In the data rows, 128 means zero.
Here are some points, each followed by its number:
array([133, 184, 138, 120, 125, 124, 100,  81, 112,  97, 121, 107, 165, 179, 112, 132, 121, 144,  70, 200, 150, 114, 127, 132, 149, 113,  68, 139]) 0
array([146, 109, 111, 155,  81, 119, 142, 132, 155, 125,  97, 130, 151, 132, 131, 146, 132, 117, 136, 127, 123, 123, 118, 128, 164, 140, 162, 101]) 1
array([111, 110, 168, 119, 153, 122, 138, 116, 166, 132,  93,  96, 116, 151, 113, 101, 115, 133, 105, 128, 130,  88, 157, 153,  94, 136, 148, 172]) 2
array([118,  89, 170, 126, 165, 122, 134, 149, 136, 118,  99, 104, 146, 173,  89, 109, 125, 140, 144, 106, 125, 127, 132, 153, 154, 147, 128, 152]) 3
array([184, 129, 169, 154, 116, 171, 145, 108,  73, 188, 136,  65, 172,  84,  44, 151,  94, 167, 136, 158, 116, 185,  95, 141, 202,  94, 128, 145]) 4
array([ 97, 174, 157, 157, 131, 126, 148, 122, 167, 148, 158,  97, 142, 111, 108, 135, 124, 120, 132, 194, 134, 160, 179, 129, 148,  48,  88, 155]) 5
array([114,  31, 115, 121, 133,  79, 196, 117,  83, 142,  77, 165, 137, 194,  51, 102, 153, 131, 188,  39,  87, 137, 122, 128, 114, 255, 163, 111]) 6
array([124,  89, 133, 118, 135, 128, 138, 125, 131, 159, 114, 118, 113, 143,  92, 125, 133, 116, 140, 139, 134, 129, 155, 126, 110, 142, 136, 117]) 7
array([ 10,  94, 101, 186, 106, 107, 206, 114, 147, 175, 155, 118, 115, 141,  87, 174, 165, 140,  76, 101, 226,  81, 193, 140,  34, 209, 155, 202]) 8
array([114, 125, 129, 136,  77, 104, 136, 105, 145, 128, 143, 114, 140, 133, 137, 158, 126, 136, 139, 148, 140, 112,  93, 140, 132, 135, 159, 151]) 9
array([ 90, 103,  62,  70,  77,  51, 190, 125, 147, 177,  77, 178,  70, 107,  87, 151, 109,  44, 138, 179, 123, 122, 183, 123, 162, 222, 163,  93]) 10
array([137, 142, 133, 138, 151, 142, 119, 151, 140,  92, 131, 142, 136, 125, 133, 125, 129, 147, 145, 118, 106, 139, 115, 128, 124, 135, 123, 108]) 11
array([181, 192, 151, 160, 166, 168, 102, 118, 119, 114, 109,  90, 163, 135, 117,  99,  95, 182, 124, 151, 113, 146, 103, 159, 100,  84, 136,  79]) 12
array([104, 153, 127, 157, 102, 135, 152, 135, 119, 147, 179, 123, 135, 113, 175, 150, 154, 125, 129, 113, 146, 141, 116, 104, 105, 124,  88, 135]) 13
array([148, 171,  79, 124,  98, 138, 126, 150, 126, 111, 142, 177, 150, 119, 158, 124, 114,  78, 108, 143, 122, 132, 111, 113, 149, 120, 101, 118]) 14
array([199, 173, 106, 101, 144,  89,  48,  99, 126, 154,  55,  79,  47,  70,  98, 166, 118, 133, 120, 107, 128, 164,  14, 154, 202,  35,  21, 252]) 15
array([144, 142, 111, 114, 127, 103, 100, 113, 106, 112, 162, 165, 106,  93, 173, 144, 124, 107, 122,  93, 136, 115,  58, 126, 137, 128,  83, 168]) 16
array([113, 148, 179, 131, 201, 244, 120, 183,  71,  48, 200, 127, 115, 139, 189, 114, 152, 160,  69,  95, 155, 102, 126, 129,  83, 116,  76, 158]) 17
array([131, 151,  83, 129, 105, 127, 103, 125, 123, 114, 124, 144, 130, 132, 144, 146, 151, 114, 129, 103, 132, 130,  76, 129, 163, 138, 112, 175]) 18
array([110,  47, 139, 116, 195, 131, 129,  79, 145, 194,  69, 164,  74, 141, 132, 125, 162, 124, 108, 141, 142, 166, 191,  90, 116, 155, 134,  90]) 19
array([ 59, 132,  99, 103, 136,  81, 157, 122, 214,  98,  94,  99, 172, 152, 148,  97,  96,  95, 124, 170, 139,  89, 169, 159, 157, 114, 157, 109]) 20
array([176, 182, 172, 186, 107, 117,  81, 162, 155,  68, 126, 177, 128, 135, 242,  74, 121, 151, 187, 130, 116, 103, 147, 114,  73, 149, 147,  35]) 21
array([141, 124, 138,  87, 160, 192, 101, 135,  96, 110, 111,  98, 131, 176, 128, 110, 138, 157, 109, 164, 136, 133, 169, 122, 154,  59,  86, 122]) 22
New points follow, each followed by the numbers of its five nearest points above by angle, smallest number first.
array([101,  89, 103, 126, 164, 140, 148, 140, 113, 125, 154, 131, 134, 132, 127, 115, 145, 137, 133,  74, 130, 131, 148,  98, 116, 141, 140, 144]) 3 6 8 17 19
array([106, 126, 118, 113, 170, 156, 175, 158, 177, 131, 168, 147, 143,  86, 155,  97, 100, 125, 150, 111, 181, 156, 172, 144,  62, 128, 159, 103]) 8 13 17 20 21
array([176, 125,  72,  88, 112, 121,  91, 130,  97, 113,  97, 142, 110, 129,  97, 107, 146, 118, 124, 117,  77, 139, 102, 118, 217,  91,  96, 136]) 14 15 16 18 22
array([162, 190, 127, 146, 116, 144, 122, 178, 159,  69, 116, 152, 149, 118, 187,  73, 108, 129, 139, 150, 123, 113, 118, 120,  73, 160, 125,  88]) 11 12 14 17 21
array([130, 103,  84,  82, 100, 139,  68, 133,  92, 184, 104, 102,  78, 108, 134, 165, 162, 122, 128, 160, 159, 124, 116,  94, 157,  86,  68, 126]) 15 16 18 19 22
array([131,  51, 227, 125, 111, 134, 129, 131, 154, 125, 105,  89,  81, 182,  86, 143, 140, 148, 153, 122,  88, 129, 119, 133, 123, 209, 146, 149]) 2 3 6 7 19
array([ 71,  95, 121, 154, 149,  56, 133, 102, 190, 135, 135, 128, 129, 109, 145, 143, 115, 158, 159, 117, 124, 102, 116, 169,  95, 188, 138, 151]) 2 6 8 9 20
array([102, 115,  88, 147, 116, 102,  89, 121, 158, 134,  81,  74, 123, 139, 123, 148, 127, 155, 163,  66, 123, 115,  81, 157, 106, 114, 157, 140]) 1 3 9 15 18
array([112, 137, 112, 129, 148, 149, 131, 129, 111, 116, 178, 129, 113, 125, 110, 140, 152, 132, 155,  95, 124, 129, 136, 120,  82, 112, 141, 119]) 6 8 11 13 17
array([155, 162, 145, 194, 153,  88,  59, 121, 146, 144, 191, 156,  95,  55, 221, 127,  99, 133, 156,  93, 151, 101,  65,  95,  37, 132,  84, 171]) 13 15 16 17 21
array([152, 173, 116, 188, 176, 186,  91, 160,  84, 157, 185, 165, 112,  75, 163, 158, 118, 135, 154,  56, 100,  61, 148, 112,   0, 168, 179,  52]) 11 12 13 17 21
array([188, 144, 151, 143, 109, 154, 125, 144, 101, 117, 166, 156, 128, 109, 128, 116, 121, 137, 138,  95, 132, 143, 142, 121,  75, 125, 152,  73]) 11 12 13 17 21
array([130, 109, 147, 129, 113, 139, 120, 129, 120, 153, 134, 116, 138, 126,  84, 131, 129, 141, 124, 117, 112, 155, 129, 148, 158, 108, 142, 123]) 1 3 4 5 7
